In the data rows, zero lies at 4.5, halfway between 4 and 5.
Some points, each followed by its number:
[5 6 6 4 3 5 5 3 7 5 4 4 4 3 3 3 5 2 5 4 6 5 7 3 6 6 4 5 5 4 5 4] 0
[5 4 6 1 1 4 6 3 6 6 5 2 7 2 2 3 4 2 5 6 5 6 6 3 6 5 2 5 5 3 5 2] 1
[5 3 1 5 4 2 7 4 2 2 6 8 7 4 6 8 4 7 3 8 3 4 0 7 8 7 9 4 5 6 7 4] 2
[3 4 3 3 4 4 4 5 5 6 2 3 3 5 4 8 3 3 6 6 3 6 6 2 6 4 4 5 6 4 4 3] 3
[5 6 3 5 5 5 5 4 1 5 6 6 5 4 4 5 5 6 2 6 6 6 3 6 7 6 6 4 3 4 7 6] 4
[5 4 6 2 1 3 6 3 6 5 5 2 7 3 3 3 4 3 5 6 4 5 6 4 5 5 2 5 6 4 4 2] 5
[5 4 4 7 6 7 5 5 1 2 5 5 6 5 7 5 4 7 6 4 4 3 3 5 4 7 6 4 5 7 5 6] 6
[3 6 4 3 4 5 6 2 3 5 3 4 4 5 3 4 8 4 8 3 5 5 7 1 3 4 4 4 5 4 2 6] 7
[6 4 5 6 6 6 2 7 5 3 4 4 3 5 5 5 3 4 4 3 5 3 4 5 3 5 5 4 3 4 6 3] 8
[5 3 5 5 2 2 6 3 4 2 7 3 8 6 8 3 3 7 4 5 1 4 6 6 2 2 3 4 7 8 2 4] 9
[2 6 4 3 5 6 5 3 3 6 3 5 3 6 4 5 7 4 7 4 5 5 6 2 3 5 4 4 4 4 3 6] 10
[4 6 3 5 5 6 5 3 2 5 5 6 4 4 4 5 6 6 3 6 6 6 4 6 6 6 6 4 3 4 6 6] 11
[5 3 1 5 4 2 7 4 2 2 7 8 7 4 6 8 4 8 3 8 3 4 0 7 8 7 9 4 5 5 7 4] 12
[2 5 3 1 3 4 4 4 4 6 2 3 3 6 4 9 3 3 7 6 3 6 6 2 5 5 4 4 6 4 4 4] 13
[5 4 4 4 5 5 4 5 5 4 5 5 3 7 4 5 4 3 5 3 6 3 5 4 5 6 4 2 3 3 5 3] 14
[5 3 5 6 4 4 6 4 4 2 7 4 7 7 8 4 3 7 5 4 2 3 5 6 3 4 4 4 7 7 3 5] 15
[5 4 5 5 3 3 6 3 4 2 6 3 7 6 7 4 3 7 5 5 2 4 6 6 2 3 3 4 7 7 1 5] 16
[6 3 6 5 7 2 2 8 8 8 2 3 3 1 3 3 4 2 3 3 4 7 2 5 5 0 3 8 4 3 6 6] 17
[5 6 6 5 6 7 2 6 5 5 4 6 3 4 4 4 5 5 3 2 7 5 4 5 5 6 5 6 2 4 6 6] 18
[5 3 0 5 3 3 7 4 2 3 6 8 7 5 6 8 4 7 4 7 4 4 1 7 8 6 8 4 6 5 6 5] 19
[5 3 5 5 2 2 6 3 4 2 8 3 8 6 8 3 2 7 4 5 1 3 6 6 2 2 3 4 7 8 2 4] 20
New points follow, each followed by the number of its nearest point above by angle, seen from the average point of the numbered points.
[3 5 5 3 6 6 4 4 3 6 2 5 3 6 4 5 7 4 6 3 5 5 5 2 3 4 5 5 3 5 4 7] 10
[2 7 7 4 5 6 5 4 4 7 3 5 3 4 4 5 7 5 5 4 5 7 5 3 4 4 4 6 4 4 4 7] 10
[6 4 5 4 5 5 5 4 8 5 3 4 3 5 4 3 5 1 5 4 5 5 6 2 6 3 3 4 5 4 5 4] 0
[2 7 6 3 5 8 5 3 3 6 3 5 3 4 3 5 8 5 6 3 6 6 6 2 3 6 4 5 3 5 3 6] 10
[2 6 5 6 5 6 3 4 4 4 4 5 3 3 4 5 4 5 6 5 4 4 6 4 4 7 5 3 5 4 4 4] 10
[2 7 6 4 5 6 5 3 3 6 3 6 3 4 4 5 8 5 5 3 5 7 5 3 4 5 4 6 3 4 4 7] 10
[5 5 7 6 7 4 3 7 7 8 3 3 3 2 3 4 5 4 4 4 5 7 4 4 5 1 4 7 4 3 6 6] 17
[6 4 6 5 8 2 2 8 7 9 2 3 2 1 3 3 4 3 2 3 5 8 2 5 5 0 4 8 3 2 6 7] 17
[6 4 6 5 8 4 1 8 7 8 3 4 2 1 3 3 4 3 2 3 5 7 2 6 5 1 4 8 3 3 6 7] 17
[1 9 5 2 5 9 5 2 3 7 2 5 3 5 3 5 8 5 6 3 6 7 6 2 3 6 4 6 3 4 2 6] 10
[2 7 6 4 5 6 4 3 4 6 3 5 3 4 4 5 7 5 5 3 5 6 5 4 4 5 4 5 3 4 4 6] 10
[5 6 7 4 4 4 4 4 6 4 5 3 3 3 3 2 4 2 4 4 6 4 7 3 5 6 3 4 5 3 5 3] 0
[6 3 7 5 8 6 3 8 9 8 2 3 2 2 3 3 4 2 3 3 5 7 3 4 6 1 3 7 4 3 6 6] 17
[5 5 7 6 7 4 3 7 6 8 3 3 3 3 3 4 5 4 4 4 5 7 4 4 5 1 5 7 4 3 6 7] 17
[4 3 0 2 1 2 8 2 4 4 5 4 5 8 5 6 6 2 8 4 4 3 5 3 5 3 4 3 6 3 3 7] 7
[5 5 7 7 6 5 2 7 7 7 3 3 2 2 4 4 4 4 4 4 5 7 5 5 5 2 5 6 4 3 6 6] 17
[6 6 8 6 5 4 4 4 7 3 5 3 4 1 2 0 4 0 4 4 7 4 7 3 6 7 3 4 6 4 6 4] 0
[5 5 4 4 5 5 3 5 4 3 5 5 3 7 4 5 4 3 4 3 6 2 5 4 4 7 4 2 2 3 6 2] 14
[6 6 6 5 7 7 1 7 6 5 4 5 3 2 4 3 4 4 2 2 7 6 3 6 6 5 4 7 2 4 6 5] 18
[2 7 4 6 4 5 3 4 5 4 4 5 4 4 4 6 4 4 5 5 4 4 6 4 5 7 5 2 4 3 5 3] 14
[5 6 6 5 6 7 2 5 5 5 5 5 4 3 4 3 4 4 2 3 7 5 4 5 6 6 4 6 3 4 6 5] 18
[5 4 6 5 6 4 3 7 6 7 3 3 3 4 4 5 4 4 4 4 5 6 4 5 5 2 5 6 3 3 6 5] 17
[7 4 8 6 7 6 1 6 5 1 5 3 3 3 4 2 3 3 3 0 7 2 5 5 2 9 4 3 1 5 6 0] 8
[1 7 3 4 5 7 5 3 2 4 3 5 3 5 4 5 7 5 7 4 5 5 5 3 4 6 5 4 4 5 3 6] 10
[5 5 6 4 5 7 5 4 8 6 3 5 3 5 4 3 6 2 5 3 6 6 5 2 7 4 3 6 5 4 5 5] 0
[7 4 6 6 8 3 1 9 7 9 2 3 2 1 3 3 4 2 3 3 5 7 2 5 5 0 4 8 3 2 6 7] 17
[2 7 3 4 4 9 4 4 4 3 5 5 3 5 3 4 5 3 5 4 7 4 6 3 5 8 4 2 3 3 5 3] 14
[5 6 7 5 5 4 4 4 6 3 5 3 3 3 3 2 4 2 4 4 6 4 7 3 5 6 4 4 5 3 5 3] 0
[1 9 5 3 5 9 5 3 3 6 3 6 3 5 3 5 7 5 6 3 6 6 6 2 4 6 4 5 3 4 3 5] 10
[3 4 4 4 5 5 3 5 4 5 3 5 3 6 4 6 4 4 6 4 4 4 5 4 3 6 4 3 3 3 5 4] 14
